j_784: [130 125 120 115 110 104  98  92  86  81  76  72  68  65  62  61  61  61
  62  64  67  70  74  80  85  90  96 102 108 114 120 126 131 135 140 142]
j_885: [138 119 138 126 129  97 131 137 137 133 138 113 139 138 111 100 140 124
 134 122 137 138 139 140 105 108 116 135 138 137 139 137  95 102 137 137]
j_711: [165 167 169 171 173 176 177 178 180 181 182 181 182 181 180 178 176 174
 172 169 166 163 160 157 154 151 149 146 145 143 141 140 139 139 138 137]
j_273: [140 138 137 137 137 137 137 137 138 138 138 140 139 139 139 138 137 137
 135 134 133 131 129 126 124 122 119 116 113 111 108 105 102 100  97  95]
order: [139 138 137 165 167 169 171 173 176 177 178 180 181 182 181 182 181 180
 178 176 174 172 169 166 163 160 157 154 151 149 146 145 143 141 140 139]	j_711
order: [100 138 138 137  95 126 105 137 122 119 102 138 137 138 116 137 124 137
 138 137 140 139  97 113 139 133 111 137 108 131 137 139 140 134 135 129]	j_273

j_51: [113 127 125 161 135 144 140 135 156 170 156 151 120 154 138 194 113 110
 142 126 141 117 121 126 134 143 139 127 117 163 148 123 145 132 139 129
 163 155 126 138 134 156 160 171 170 129 132 126 170 135 141 160 133 152
 152]
j_836: [126 139 125 160 133 152 134 135 121 148 141 152 132 113 126 123 151 154
 138 140 138 170 112 134 110 129 135 163 145 132 127 156 141 128 116 156
 142 160 129 156 170 126 171 139 143 155 134 120 135 127 117 126 144 170
 156]
j_43: [128 171 141 141 170 152 148 134 135 143 127 170 132 123 144 160 154 155
 139 156 151 156 125 113 134 145 135 134 134 112 126 170 126 138 120 117
 163 129 127 152 132 121 126 110 142 116 139 138 156 126 160 156 135 129
 140]
j_714: [138 117 149 197 135 130 213 170 163 121 161 130 183 159 102 139 111 170
 125 104 106 144 152 148 139 144 175 127 180 162 194 195 110 173 133 124
  96 187 136 126 124 139 121 130 153 123  94 169 184 211 125 191 103 105
 157]
j_376: [ 86 145 136 203 101 130 209 174 161  83 170 140 173 147  58 118 104 163
  92  42  82 136 156 121 147 121 180 123 179 166 190 190  68 168  88 116
  62 191 128 136 132 138 128 116 140  88  50 173 172 209 124 187  78  67
 140]
order: [132 151 117 135 123 126 129 112 141 156 128 129 133 163 132 139 142 125
 156 170 113 170 110 160 138 145 171 135 127 152 160 126 141 134 144 126
 139 152 155 120 148 127 156 135 116 156 134 154 126 121 140 143 138 170
 134]	j_836
start: [142 116]	j_43, 44
order: [140 129 135 156 160 126 156 138 139 116 142 110 126 121 132 152 127 129
 163 117 120 138 126 170 126 112 134 134 135 145 134 113 125 156 151 156
 139 155 154 160 144 123 132 170 127 143 135 134 148 152 170 141 141 171
 128]	j_43
order: [156 170 144 126 117 127 135 120 134 155 143 139 171 126 170 156 129 160
 142 156 116 128 141 156 127 132 145 163 135 129 110 134 112 170 138 140
 138 154 151 123 126 113 132 152 141 148 121 135 134 152 133 160 125 139
 126]	j_836

j_730: [ 66 146 189  94 139 188 183 139 132  73 134  89 136 134 152  95 103 133
 169 141 174 149 163 123 193 176 196 179 186  80 118 153 190 151 175 207
 146 147 114 194 157 116 103 143]
j_338: [166 137 209 174 148  87 162 164 110 209 100 208 153 149  91 172 192 168
 111 117 118 180  93 152 123 153  87  96  83 186 185 152 101  88  81  66
 177  85 170  73  85 139 195 151]
j_368: [138  72 120 171 154 138 171 151 166 137 209 174 145  87 162 164 110 156
  65 196  87 114 143  98 122 116 168  73 172 127 155 106  89 203 190 122
  70 160 191 163 183 145 145 144]
start: [166 137 209 174 145  87 162 164 110]	j_368, 8
q: [166 137 209 174 148  87 162 164 110 209 100 208 153 149  91 172 192 168
 111 117 118 180  93 152 123 153  87  96  83 186 185 152 101  88  81  66
 177  85 170  73  85 139 195 151]	j_338

j_818: [130 144 144 100 117  73 142 115 172 108 125 105  74 133 122 141 169 136
 143 204 113 125 110 132 131 136 105 128 154 142]
j_408: [141 103 156 101 115  89 104 136 182 147 161 132  93 102 112 148 120 139
 113 138 114 113 164 132 142 124 133 155 129 130]
j_988: [119 137  92 139 115 125 104 112 122 131 143 124  80 134  84 143  75 126
 153 151 124 164 133 100 107 122  92 127 156 149]
j_61: [119 137 120 139 115 125 104 112 122 131 143 124  80 134  84 112 100 123
 116 134 126 138  64 108 182 105 110 110 138 150]
j_102: [119 137  92 139 115 125 104 112 122 131 143 124  80 134  84 112 100 123
 116 134 126 138  64 108 182 105 110 110 138 150]
j_7: [104 137  81 141 123 132 110 155 118 137 113 146  91 147 111 135  88 116
 133 108 142 126 105 121 194  91 140  91 115 148]
j_503: [126 120 122 139 150 104 134 123 100 143 108 137 110 125 115  80 112 138
 110 116 105 134 119 182  84 112 138  65 124 131]
j_621: [128 152 185 107  98 102 147 130 100 122 147  91 127 119 118  60 111 120
 110 152 116 147 131  98 130 124 102 120 101 120]
j_459: [129 156 120 147 116 104 156  95 121 151 126 174 150 150 135 121  94  89
 136 130 126 153 130 121 124  79 142 102 165 162]
order: [110 110 138 150 119 137 120 139 115 125 104 112 122 131 143 124  80 134
  84 112 100 123 116 134 126 138  64 108 182 105]	j_61
order: [120 139 115 125 104 112 122 131 143 124  80 134  84 112 100 123 116 134
 126 138  64 108 182 105 110 110 138 150 119 137]	j_61

j_153: [139 161 146 162 147 146 175 109 120 168 186  88  88 127 149 159 136]
j_384: [168  88 125 122 187 109 120 175 166 151 142 153  95 159 186 158  88]
j_245: [139 161 146 162 147 146 161 157 107 127  86 200 142 174 120 186 160]
j_371: [ 95 166 151 125 142 158 186 187  88 168  88 175 120 109 152 122 159]
q: [139 161 146 162 147 146 161 157 107 127  86 200 142 174 120 186 160]	j_245
order: [142 125 109  88 186 175 158 152 122 159  88  95 151 168 187 166 120]	j_371
q: [159 186 158]	j_384
order: [ 86 107 120 127 139 142 146 146 147 157 160 161 161 162 174 186 200]	j_245
q: [186 187  88 168  88 175 120 109]	j_371

j_930: [ 82 173 143 156]
j_709: [ 93 157 157  76]
j_590: [ 82 143 173 155]
q: [ 93 157 157  76]	j_709
order: [156 143 173  82]	j_930
q: [143 173]	j_590
start: [143 173]	j_590, 1

j_742: [ 91 105 128 141]
j_865: [128 165 146 128]
j_391: [ 94  95 128 147]
j_60: [ 91  97 128 166]
j_166: [111  95 149 142]
j_754: [125 141 128 141]
q: [ 91 105 128 141]	j_742
q: [128 166]	j_60
start: [ 91 105]	j_742, 0

j_75: [131 127 155 133 115 130 141 120 138 124 119 132 152 136 131 142 128 120
 140 124 138 119 140 133 122 140 121 143 134 120]
j_46: [123 127 153 139 103 130 158 162 163 151  96 114 148 136  96 142 127 129
 143  70 149  88 108 130 114 177 118 107 122 123]
j_906: [131 136 147 139  96 130 141 144 136 124 123 114 139 136 131 147 127 116
 142 105 125 112 122 115  98 135  88 143 140 123]
j_15: [131 123 149 147  76 110 125 120 134 143 133 157 148 150  88 135 127  96
 131 121 125 117 117  97  55 119  53 170 148 123]
j_427: [131 121 138  93 123 120 130  85 136 116 156 141 139 127 131 114 130  95
 121 159 138 159 142 140 122 123 137 143 129 121]
j_389: [115 124 129 139 111 130 141 120 136  87 189 114 111 136 131  98 127 120
 109 162 138 119 144 130 122 135 121 159 145 134]
j_329: [131 134  97 165 111 134 122 153 130 116 159  99 114 136  96 136  97 131
  55  88 127 135 117 125 117 129 121 129 152 142]
j_587: [115 124 129 139 111 130 141 120 136  87 189 114 111 136 131 130 127 122
 118 159 133 169 153 140 176 108 137 138 126 119]
j_175: [123 109 138 139  80 128 135 150 142 124 146 114 139 136  88 110 113 120
 109 146 140 106 106 126  86 135 121 143 122 123]
j_76: [162 160 134 147 173 131 158 109 136 136  96 114 139 117 187 174 127 133
 142 146 138 119 144 136 157 138 121 143 134 110]
q: [115 124 129 139 111 130 141 120 136  87 189 114 111 136 131  98 127 120
 109 162 138 119 144 130 122 135 121 159 145 134]	j_389
q: [131 123 149 147  76 110 125 120 134 143 133 157 148 150  88 135 127  96
 131 121 125 117 117  97  55 119  53 170 148 123]	j_15
start: [ 88 135 127  96 131 121 125 117 117  97  55]	j_15, 14
start: [ 80 128 135 150 142 124 146]	j_175, 4
q: [121 125 117 117  97]	j_15

j_198: [187 142 170 137]
j_314: [187 142 170 130]
j_108: [ 93 123 147 136]
j_299: [138 161 159 129]
j_120: [108 124 117 129]
j_70: [ 93 124 147 136]
j_882: [196 139 166 127]
j_798: [ 51 116  93 121]
start: [170 130]	j_314, 2
order: [108 117 124 129]	j_120
order: [136 147 123  93]	j_108
order: [159 161 129 138]	j_299
q: [ 93 124 147]	j_70

j_233: [178 160 151 138]
j_86: [152 167 103  66]
j_303: [ 81 112 122  80]
j_489: [130 104 160 105]
j_871: [175  88 175 117]
j_393: [ 81 112 103 131]
j_90: [ 95  99 139 113]
j_789: [ 73 129 104 115]
j_224: [175  88 175  89]
j_417: [118 160  81 169]
j_855: [147  88 175  89]
order: [ 89 175  88 175]	j_224
start: [129 104]	j_789, 1
both j_393 j_417: 	[81]
q: [175  88 175  89]	j_224

